Each row has a name. After each piece below comes the name of the row it's from, unless a question asks for something else. Each question is about the rows just above it. Places in a row count from 1.

[  1   0  -4   1 -35 -17 -29  -9  -6  12 -32 -19  51 -65 -35 -49  11  23
 -48] -> butup
[ 28 -17   7 -38  20 -31   6  -3   2  21  -1  93 -34  18 -62 -38 -21  53
  36] -> Veno
[-10  59  54  48   6   9   2  -4 -21   9  25  40 -19   5  -8 -11 -27   5
  23] -> ruf
[ 29 -22   4 -40  20  28  -7   1 -26  42  30  66 -39   2 -22 -13 -28   0
  40] -> ribav
[-21  -1  43   5 -38 -18 -33  -9  -7  14 -35 -21  57 -71 -39 -21  11  25
 -54] -> mot
[ 26 -38  -1 -40   0   1   0  -1   1   0  -1  -1  -1   0   1   0   0   0
   0] -> vup
[-18 -62   4  64  64 -20   7  41  55  -6 -24  44  47  13  11 -21 -31  49
 -29] -> Rit
[ -2  18   0   4 -27 -13 -24  14 -53 -35  -9 -71 -21  57  -7 -39   7  18
 -38] -> Duni
[ 11  22 -25 -31 -38 -18 -33 -10  -7  15 -36 -20  60 -74 -40 -55  12  27
 -55] -> Sav
[ -7 -53  14  14  60 -20   1  46  43  -7 -30  34  44  12  16 -14 -27  47
 -26] -> zof
[-21 -39 -71  57 -21 -35  14  -7  -9] is which row, read backwards? -> mot
Which value appears more than once in Rit? -> [64]
tags:
[-11] -> z307
[-10] -> z559
[-12] -> z306
[-21] -> z349
[59] -> z625
[60] -> z209
Join ruf by its entry at place 16: -> z307
Which row holds [ 1 -1  0  1] read backwards? -> vup
Repeated in mot: -> [-21]

[-41   0   1 -67]  Runak
[-22   0  16  15]  gema
[ 43 -25   0 -89]  ribav
[ 16 -68 -18   0]  Rit
[-52  62  21 -35]  vup
Where does [-41   0   2 -67] differ from Runak, and what was there? -> 3, [1]
tags:
[21] -> z855
[-89] -> z643
[0] -> z249
[20] -> z873
[-18] -> z914
[-1] -> z79
[1] -> z958
[-17] -> z41
Join ribav by its entry at place 3: -> z249
The row with [ 43 -25   0 -89] is -> ribav
Which row holds [-67   1] read backwards? -> Runak

[-83  29  18  41]  Sav
[16 16 16 16]  vup
[-83  29  24  55]  gema
Table of tags by key:
[19] -> z462
[-82] -> z63
[-83] -> z877
[18] -> z736
[15] -> z366
[16] -> z377
The tag of Sav, keyed by place 1: -> z877
Which value appears more than once in vup? -> [16]
Changed gema: [-83  29  24  54]. Place and old value: -> 4, [55]
Which row holds [-83  29  18  41]? -> Sav
find: [-83  29  24  55] -> gema

[38  0 35  5 90 -3 23 13 19 -1 21 80 13 30 46 20 24 80 11 18 34 60 -4 83
 68 16  7  5 44 41  5 73  4 21 80 26 21 72  3 -1 53 66 21 60 35  3 45 16
  1 15 10 37 -7 -5] -> Runak
[-26  -3  40  14 -51  -8  13  20  19  -1  27  51  13 -25  37  22  31  40
 -16  21  26  17  -7  57  47  17  -1   5  12  11   5 -44 -14  21 -46  26
  22 -44  -4  -4  18 -45  10  42  10  -4  30  26  -3  26  16  15  -8  -9] -> butup
[ 30  44  20  24  65  11  42  13  21  -1  29  64  13  -6  34  34  35  40
  11  18  26  80 -10  52  40  16   7   5  53  43   5  -8 -18  21   3  33
  21   3 -20 -23  71 -12  23  30  43 -25  27  16 -24  15  10  59 -22 -13] -> mot
Which row holds [11 80 24 20 46 30] read backwards? -> Runak
Where do [38  0 35  5 90 -3 23 13 19 -1 21 80 13 30 46 20 24 80 11 18 34 60 -4 83
 68 16  7  5 44 41  5 73  4 21 80 26 21 72  3 -1 53 66 21 60 35  3 45 16
  1 15 10 37 -7 -5] appear? -> Runak
One entry of mot was changed: [ 30  44  20  24  65  11  42  13  21  -1  29  64  13  -6  34  34  35  40
  11  18  26  80 -10  52  40  16   7   5  53  44   5  -8 -18  21   3  33
  21   3 -20 -23  71 -12  23  30  43 -25  27  16 -24  15  10  59 -22 -13]. Where, and from what? -> 30, [43]
tags:
[-16] -> z351
[-45] -> z976
[35] -> z369
[20] -> z918
[40] -> z749
The tag of butup, keyed by place 3: -> z749

[  4   7  -6   2 -11  -2]  Sav
[54 57 46 -8 -8 -2]  mot
[-46  -5  94  -5 -51  -2]  butup
[-21  21  13   1 -10 -93]  vup
[-29 -27 -47   6 -29   9]  zof
[ 49   8  54 -12  39  41]  Rit
[18 -4 -4 24 10 18]  gema
[ 68  46  36 -15  14 -11]  Duni
Repeated in mot: -> [-8]
One entry of vup was changed: [-21  21  13   1  -9 -93]. Where, and from what? -> 5, [-10]
Changed Duni: [ 68  46  37 -15  14 -11]. Place and old value: -> 3, [36]
Repeated in butup: -> [-5]
Where does [ 49   9  54 -12  39  41] differ from Rit, and what was there? -> 2, [8]
tags:
[-5] -> z435
[-2] -> z747
[46] -> z152
[21] -> z879
[-27] -> z97
[-6] -> z527
[94] -> z495
[7] -> z76
[8] -> z939
[95] -> z776
The tag of butup, keyed by place 2: -> z435
find: [-46  -5  94  -5 -51  -2] -> butup

[ 46 -44  70 -28]  zof
[ 74  30 -17  50]  Sav
[-41  74  30 -14]  vup
find: [ 74  30 -17  50] -> Sav
find: [-41  74  30 -14] -> vup
Which row holds [ 30  74 -41] read backwards? -> vup
Which row holds [-14  30  74] read backwards? -> vup

[-63   9  -5  -9  11   6 -14] = gema
[ 48 -63   9  -5  -9  11   7] = Rit
[ 47 -18 -37   3 -22  47   3] = mot
Where does [-63   9  -5  -8  11   6 -14] differ from gema, and what was there? -> 4, [-9]
Which row holds this, read backwards? [  7  11  -9  -5   9 -63] -> Rit
find: [ 47 -18 -37   3 -22  47   3] -> mot
find: [ 48 -63   9  -5  -9  11   7] -> Rit
tags:
[-38] -> z90
[-37] -> z549
[10] -> z723
[-10] -> z827
[-9] -> z119
[9] -> z474
Join Rit by its entry at place 3: -> z474

[  5 -63   5  39 -44  -2  33] = Runak
[ 21   7  13 -36  12  17 -19] = butup
[ -50 -100  -28  -24   21  -65   10] = ribav
[-13 -30 -33 -59 -65 -37  20] = ruf
[ -8  -1 -38  20   7 -20 -26] = Rit
Changed butup: [ 21   7  14 -36  12  17 -19]. Place and old value: -> 3, [13]
One entry of ribav was changed: [ -50 -100  -28  -24   21  -64   10]. Where, and from what? -> 6, [-65]
Which row holds [ 7 20] read backwards? -> Rit
Repeated in Runak: -> [5]
Changed Runak: [  6 -63   5  39 -44  -2  33]. Place and old value: -> 1, [5]

[5 4 3 6 8 8 3 4 1 1 7 6 8 2]  Rit
[ 1  1  1  4  0  0  1 18 34 16  0  2  0  5]  zof
[ 1  7  4  3  1  1  3  1  6  5  2 10  4  5]  vup
[ 6  4  4  4 50 50  5  2  3  0 16 26 50  1]  Sav
[1 7 4 3 1 1 3 1 6 5 2 1 1 2]  butup
[35  1  1  4  3  3  0  2 16 16  3 73  3  9]  ribav
[1 7 4 3 1 1 3 1 6 5 2 1 0 4]  Runak
find: [1 7 4 3 1 1 3 1 6 5 2 1 1 2] -> butup
One entry of ribav was changed: [35  1  1  4  3  3  0  2 15 16  3 73  3  9]. Where, and from what? -> 9, [16]
find: [ 1  7  4  3  1  1  3  1  6  5  2 10  4  5] -> vup

